(in the rows, 128 means zero)
These are runs of 6 systems, one row a step. Runs of the same system follow the same rule from any start.
Zole, seq 1 (10 x 22):
[[124 197  94  78 120 125 143 130  70 120 134 110 150 123 133 104 102  84
   98 178 123 131]
 [ 74 141 150 172 132 136 109 124 143 119  78 134 116  76 140 136 144 147
  106  70 191 121]
 [160  56 152  96 118 141 129 162 163 140 185 158  92 163 130 147 128 145
  160 108 118 146]
 [183 136  90 140 135  95 120 107  92 144 121  86 183 154  97 109 126 120
  124 175  89  90]
 [ 55 214 133 111 136 150 132 119 118 118  84 149 105 108 166 122 109 137
  101 131 122 145]
 [121  58 171 159 118 139 144 162 170 100 135 111 113  99 137 138 155 102
  150  96 179 155]
 [182 104  91 115 144 117 127  93 108 171 177 173 133 150  81 150 137 144
  163 131  90 114]
 [120 196 106  89  94 110 109 126 117 119 116  85 150 133 140 106  98 108
   67 173 136 103]
 [ 79 127 165 184 144 145 134 136 142 109  66 153 107 127 163 115 130 156
  136  63 162 132]
 [165  58 148 100 151 140 139 174 124 140 196 120 111 131 125 148 140 116
  168 142 107 168]]
vigen, seq 2, 10 rows:
[[146 132  97  61  84 128  97 142 101 158 142 186 122 143 117 133 110 178
  113  92 123  97]
 [164 112 139 151 147 101  92 117 160 114 134  99 185 178 140 118 152 109
   73 160 169 109]
 [ 89 148 169 163 192 141 159 138 128 116 128  82  73 127 158 117 104 118
  152 116 117 172]
 [120  93  98  95  60 141 135 169 105 132 113 139 123  50 120 141 132 130
  165 136  89 142]
 [147 154 117 107 110 133 112  80 172 152 119 185 163 186 106 141 145 164
   98 153 105  89]
 [151 144 123 162 165 109 151 105 125 100 175 117 122 162 137 107 115  59
  116 134 197 136]
 [ 87 121 134 162 160 125 124 141  70 136  86 102 111  60 128 127 131 153
  155  73 123 147]
 [126 113 137  46  54 138 100 164 150 144 137 126 116 129 123 142 119 168
  106 120 109 107]
 [179 111 141 158 161 142 135 128 180 124 131 135 183 194 133 126 155 109
  122 187 123 112]
 [104 167 103 163 181 118 147 104  95 117 143 135  71 113 163 119  90  98
  149 142 119 175]]
zep, seq 3, 10 rows:
[[124 163 115 100  51 130 178 124 128 121 103  95 108 140 109  91  84 124
  158 131  76 103]
 [147 152  75 159 143 124  82 144 100 126 107 185 141 129 168 119 102 138
   93 126 180  95]
 [102  95 164 139 177 136 109  99 178 144 149 151 126 110 128 178 183 144
  129 136 119 175]
 [141 109 148  95  90 113 193 131 113 103 158  64 122 148 108  96 119  71
  158 129 118 151]
 [132 172  75 137 102 131 123 134  69 143  74 143 136  98 111 107  98 161
  128 103 124  70]
 [121 131 145 114 174 141  65 141 169 144 160 169 121 151 164 162 138 159
   71 138 160 130]
 [129  70 182 163 134 121 167 117 170 107 124  77 138 142 116 122 164 101
  165 132 105 160]
 [122 164  83  94  75 115 165 129  67 116 112 135 108 121 133  94  80 112
  155 135  84 133]
 [142 161  85 149 162 144  79 142 115 148 133 165 151  92 126 152 133 136
   89 142 192  88]
 [112  92 189 124 138 134 129  92 208 139 156 136 110 160 109 158 169 150
  131 107 123 149]]
Zole, seq 4, 10 rows:
[[109 163 127 141 155 171 191 138 121 113 113 168 107 135 153 114 110  98
  173 165  89 163]
 [117 106 108 161 137 101 121 106 117 115 159  96 122  48 117 151 155  72
  129 138 173 159]
 [121 132 121  79  80 115 116  69 145 150 151 182 115 138  88 151 145 161
  117  78 140 114]
 [172 122 127 104  91 129 130 184 114 107 126 116 161 189 146  85 101 114
  100 124 167  86]
 [123 140 129 181 215 133  97 148  90 148  98 126 118 133 156 124 108 179
  133 110 113 121]
 [ 94 110 167  94 122 138 128 145 170 133 141  67  99  96 136 154 137 132
  139 167  69 172]
 [144 122 109 167  90 137 175  79 158 124  93 158 169 119  87 127 165 102
  168 151 106 116]
 [129 171  87 102 137 129 140 114  91 112 178 186 108 131 149 126 106  75
  110 142 176 150]
 [118 109 140 140 122  83  82 114 115 130 135  79 119 111 115 128 132 146
   93  53 191 106]
 [139 103 153  76 103 155 123 174 131 150 118 158 120 172 125 125 117 197
  143  99  80 107]]
sivu, seq 5, 10 rows:
[[164  79 116 123 110  90 106 112 141  96 165 164 149 178 166 118 144  86
  102 146 160 158]
 [134 134 131 123 167 108 151  87  58 151 117  97 180 133  78 113 156 131
  151 124  78 133]
 [103 190 129  77 112 163 137 176 108 141 143 111  80 103 124 125  80 136
  114 104 158  99]
 [142  77 143 195 137 136  87 165 183 123  98 140 121 132 161 138 136 165
  121 106 162 108]
 [136 110 125 120 146  96 130  79 147 127 158 141 114 174 151 131 129 114
  142 178  55 185]
 [108 167 105 113  81 132 160 124  90 121  87  85 168  65  97 113 141  88
  131 156 116 118]
 [107 143 154 107 132 181 146 141 144 137 143 195 110 122 109 147 141 142
  124  67 197 111]
 [198  65 108 150 143  88  84 146 125 123 170 119 137 179 150 118 116 126
  118 130 153 116]
 [105 157 131 133 157  98 123  74 100 154  97  85 126 141 112 120 123 167
  139 132  44 136]
 [ 75 174 137  97  94 166 145 182 129 101 104 113 101  82 165 119  98 104
  109 142 148 140]]
Nak, seq 6 (10 x 22):
[[157  67 103 114  39  96 108 153 131  98 118 144 135 151 158 102 114 123
  122 108 140 126]
 [133 141 129 147 182 120 115  80 117 166  98 135 174 149  99 138 164 170
  132 146  62 123]
 [103 169 152 115 147 131 153 136 135  94 154  99  86 156 178 103  91  78
  109 154 148 167]
 [127  90 115 177 111 160 132 167 143 133  99 129 131  38 104 156 154 128
  165 113 151 111]
 [144 114 114  43  99 111  92 114 130 150 187 174 126 161 127 149 130 147
   98 138 113 136]
 [145 162 119 175 146 108 157  85 100 117 100  87 177 151  96  89 134  94
  119 127 151  93]
 [ 85 147 162 134 156 155 135 151 144 137 129 139  42 128 151 135  88 173
  149  78 122 138]
 [154  49 111 132  75 105 105 174 120  97 101 120 166 110 166 115 144 109
  130 147 124 150]
 [126 159 136 102 169 150 124  88 156 171 144 137 155 138  85 164 161 152
  121 177  74 123]
 [121 167 110 140 114 113 162 110 126  88 153 124  91 138 150 102  91  59
  119 133 184 142]]
vigen, seq 7:
[[117 176 158  79 108 187 181 173 124 116 100 146 160 162 127  98 121 120
  122 134 129 108]
 [139 110 105 143 181 153  98 139 139 143 168 194 136  88 139 175 159 113
  118 158 171 145]
 [125 114 110 162 121  62 103  56 145 141 143  84  77 123 115 138 112 149
  139 107  98 128]
 [134 138 146 109  73 134 180 156  96 103  83  96 153 163 119  67 111 116
  141  99 123 101]
 [116 138 144  98 181 182 112 179 112 141 129 192 164 120 151 148 157 140
  100 147 154 143]
 [135 105 109 149 140  93  85  88 177 144 184  98  85  95 125 175 133 123
  117 162 127 143]
 [139 128 129 164  88 110 180 105 128 115  85  84 114 156 106  86 102 127
  177 105  86 105]
 [119 154 120  76 123 165 146 174  71 118 109 198 163 140 154 105 126 123
  117 117 145 135]
 [118 123 127 128 166 118  67 102 158 149 161 136 147  89 120 182 172 128
   81 155 164 139]
 [138 117 148 167 121 103 152  98 172 130 147  55  65 147 101 120  99 130
  165 107 113 112]]
sivu, seq 8:
[[106 163  89 126 129  87  94  54 139 123 161 156 103 106 142 151 128  98
   89 153 153 155]
 [111 105 185 123 110 115 163 120 116 100 102  68 175 138 108  95 167  95
  122  89 158 141]
 [152 123 132  77 146 177 159 187  90 155 149 172 118 159 119 122 108 157
  166 109  99 122]
 [156 139  70 167 141 114  61 139 137 151 136 112 114  90 136 156 101 148
  102 167 145  85]
 [ 79 147 174 157 131 101 135  57 184 110 107 104 103 159 143 122 137 131
  111 114 121 151]
 [131  92 135  96  87 139 176 176  90  91 110 137 153 131 155  92 132  85
  161 140 104 174]
 [144 127  99 119 156 168 117 139 110 178 149 168 153  69  74 176 159 149
  143 141 127 105]
 [143 164 125 128 116 100 108  93 174 128 170  99 103 174 118 126 102 118
   76 125 183  82]
 [118  98 147 169 127  99 143 119  96 100  64 121 140 173 156  77 125 147
  147  76 105 140]
 [102 124 122  74 152 148 118 171  82 144 155 144 108  80 153 152 122 134
  143 155  83 184]]
fiv, seq 9:
[[127 136 124 156  84 110 140  95 155  82  81 139 183 152 145  96 153  79
   99 153 157 126]
 [ 96 154 147 142 190 119 163  90  65 130 135 139 105 132 113 113 126 126
  150  62 146 155]
 [154  98 127  70 120 137 110 189 112 158 192  91 103  90  97 156 117 137
  132 127 140 114]
 [149 130 112 120  80 143 107 114 181 143  85 167 168 152 118 136 144 167
  113 166  89  83]
 [119 120 127 176 146 111 135 124 113  84  94 168 118 175 200  86 108 108
  130 112 141 165]
 [100 136 158 155 169 123 140 134 111 139 137  31  91  77 105 133 118 122
  145 106 130 136]
 [127 131 135  53  84 158 144 122 170 147 178 145 135 108  86 168 156 108
  125 169 113 138]
 [168 138  67 155 129 122 114 115  95 122 100 197 191 150 137 110 136 117
  113 151 148 100]
 [108 132 148 149 167  90  91 110 113 128 133 107  78 166 161 111  96 166
  105  63 148 132]
 [118  87 171 103  72 149 158 178 153 125 124  61 114  95  99 130 135 129
  156 104 121 125]]
Nak, seq 10:
[[131 186  90 128 147 131 120 129 138 149 166 108  56 122 136 140  65 136
  133 170 101 112]
 [125 106 116 182 112 115  86 137 162 101  97 145 145 108 161 128 145 124
   88 109 209 109]
 [100 103 178  71 136 137 143 101 115 146 138 165 151 138  95 146 180 156
  138  82 105 158]
 [155 154 102 105 110 113 171 142  72 118 137  76 128 140 122  87  84  84
  150 162  91 127]
 [137 152 110 195 157 155  96 152 178 150 104 131  97 112 134 152 101 168
  129 144 140  71]
 [110  74 154 113 104 101 103 102 167  98 143 175 135 156 166 136 165 116
   98 107 163 178]
 [114 140 134 102 139 129 167 102  64 146 117  96 169  88  74 127 164 113
  153 129  86 147]
 [140 185 104  99 123 159 135 179 122 135 154 119  80 137 144 119  56 127
  120 157 133  95]
 [162  76 119 206 120 120 103 129 178 115 106 153 143 139 135 131 149 136
  128 106 179  94]
 [ 91 109 165  80 137  93 119  67 120 141 149 130 125 147 121 143 164 152
  122  98  84 179]]
zep, seq 11, 10 rows:
[[109 183 122 140 124 137 138 109 157 151 135 120  47 129 108 136  77 166
  145  92 123  88]
 [155  52 123 136 100  99  72 173 131 107 136 135 128 130 173 125 128 135
  105 100 176 131]
 [ 99 118 150 103 131 138 140 102 121 135  84 135 192 118 116 136 187 135
  134 163  59 163]
 [133 203 124 123 158 147 178 130 118 118 160 108 107 163 132 101  85  75
  125 161 147 121]
 [139 104  98 197 123 130 110 133 146 144 115 146  83  80 113 149 112 162
  162  80 155  86]
 [132  71 134  57  87  98  84 124 136 126 164 156 145 143 149 145 155 137
   93 131 118 166]
 [119 158 156 143 154 133 166 107 102 121  89  75 200 134  97 100 162  97
  120 149 119 128]
 [103 191 126 126 139 164 155 146 129 135 130 149  49 139 143 119  67 151
  146 106 123 111]
 [182  53 100 166 127 115  75 177 141 130 147 137 130 107 150 147 132 132
  131 131 162 114]
 [106 116 137  89  87 107 130  65 156 132 116 135 166 129 109 144 176 128
  121 159  66 158]]
fiv, seq 12 (10 x 22):
[[117 136  98  74  92 103  81 106 143 159 167 128  79 106 123 163 104 162
  111 142  86 130]
 [125 133 130 129  71 150 119 165 150  95  69 148 184 124 153 107 143 115
   90 138 173 101]
 [112 136 171 175 214 139 159 101 117 132 114 145 123 176 131 114 141 147
  154  89 115 150]
 [157  88 112 107 113 104 132 159 108 132 192  64  83  95 123 134 101 101
  158 143 115 150]
 [106 181  97 113  77 143 112  99 165 148  89 146 150  83 101 152 143 147
  102 163 108  93]
 [128 120 146 137 160 135 129 134 122  96 126 197 155 181 176 107 144 102
  100 112 185 156]
 [147 109 139 167 173  97 133 124  85 148 133  50 116 131  90 112 117 146
  159  84 114 107]
 [108 131 123  52  58 141 131 140 159 143 158 137  79 105 124 152 112 140
  136 141  84 142]
 [139 142 102 166 127 163 125 160 135 114  69 174 190 108 150 123 148 109
  113 171 154 104]
 [118 131 158 164 209  95 119  77 130 131 152 120 103 190 149 125 129 135
  117 108 130 158]]

Which system made each of these runs?
seq 13:
[[124 103 140  67 110 141 120 142  95 154 154 180 122 122  93 145 144 169
  132  55 146 122]
 [167  90 124 118 126 148  94 204 113 142  99 134 159 152 150 119 117 180
  131 139  88  98]]
	fiv
seq 14:
[[124  89 121 159 124  99  91  71 185 127 131 139 147 105 132 164 178 118
  113 167 122 156]
 [ 94 149 150  91 100 113 192  82 102  98 142 121 129 133 114 100 144  67
  136 107 140 173]]
	zep
seq 15, 2 rows:
[[103 199 118 160 154 147 175  67 142 133 120 124 133  98  91 137 142  86
  137 158 133 121]
 [144 113 104  98 143 112 110 109 102 131 205 174 125 114 118 155 144  94
  106 114 195 148]]
	fiv
seq 16 (2 x 22):
[[149  86 182 138 133 130 152 108 197 117 154 104 152 175 104 134 173 100
  125 133 154 132]
 [141 141 115 150 201 138 165 145  67 145 151 116  93 131 125 112  94 125
  181 132  87 145]]
	vigen
seq 17 (2 x 22):
[[107 146 147 111 150 133  99 156 114 131 117 164  90 177 177 112  92 180
  102  73 142 125]
 [136  63 148 110 114 105 102 158 137 106 146  79 169 107 151 136 167  93
  108 167 134 171]]
	vigen
seq 18, 2 rows:
[[136 121  98 178  81 122 150 106 156 117  91  93 157  64  99 134 149  89
  148 162 128 110]
 [ 82 167 130  91 164 121 120  70 105 128 145 195 133 128 146 141 152 121
   98 127 131 181]]
	fiv
seq 19 (2 x 22):
[[121 156  73  95 100 129 119  98 130 120 146 216 117 126 160 142 118 106
  112 176 121 155]
 [122 121 154 146 134  86 117  97 126 101 135  93 154 151 130 105 148  93
   82  89 206 129]]
	Zole
seq 20, 2 rows:
[[126  98 117 113  77 146 173 127 140 107 110 166 160 109 129 128 162  84
  163 174  85 169]
 [152 161  74 125 183 133 115 115  98 165 187 146 115  97 106 161 118 111
  132 178 119 128]]
	Nak
seq 21 (2 x 22):
[[116 156  74 133 122  73  68  95  90 128 108 136 113 132 172 113  88 156
   91 133 108 130]
 [ 81 130 159 138 160 156 113 142 157 118 121 130 147  68 146 159 176 104
   95 142 181 160]]
	zep
seq 22:
[[130 187 112 128 166 149 147 120  64 162 104 113 173  97  74 125 139 139
  130 124 121  88]
 [132 142 112 127 107 139  87 166 162 130 146 146  81 117 148 142  92 150
   91 101 199  84]]
	vigen
seq 23:
[[ 84 136 165  78 133 152 122 140 107 158  93 151 131 126 117 136 141 199
  130  83  82 129]
 [180 110 114  85  98 133 110 160 166 132 191 115 146 144 119 147 130  98
   98 184 151 109]]
	vigen
seq 24, 2 rows:
[[145 166 103 127 114 146 164 145 130 108  98 120 158 155 155  97 105  91
  134 211  78 127]
 [103 154  97 171 134 152 156 100 115 132 112 173 111  49  99 147 140 110
  162 104 160 128]]
	sivu
seq 25:
[[134 138 138  80  95  96 113 123 138 150 157  47  96 155 111 125  92 153
  117 135  79 110]
 [ 94 165 132 152 106 157 125 153 143 114  34 151 151 122 164 108 121 159
  115 134 108 106]]
	sivu
seq 26, 2 rows:
[[119 178 152  75 112 118 115 115 118 142 138  65 155 142  91 118 128 134
   70 115 158  85]
 [146 111 165 175 170 178 139 202 169 125 128 108 114 129 139 133 123 127
  138 121 177 104]]
	vigen
seq 27:
[[ 98 130 115 201 146 111 154  72 109 116  67 133 133  95 125 117 149 122
  169 121  91 157]
 [101 125 137  44  84 139 148 145 119 121 183 137 101  89 125 146 134  94
  124 122 149 170]]
	sivu
seq 28:
[[121  96 144 126 168  87 124  73  96 132 142 161 114 181 140 117 141 153
  142  77 100 173]
 [130 138 154  58 116 145 153 170  84 139 139  60 171 109  89 118 141 111
  121 137 119 121]]
	Zole
seq 29:
[[142 125 136 127  76 149 199 101 164 126 117 155 118 166  87 114 126 125
  183 110  96 109]
 [160 136  70 137 147  74  88 115  56 128 141 138 122 152 158 105  87 134
  111 117 137 123]]
	zep
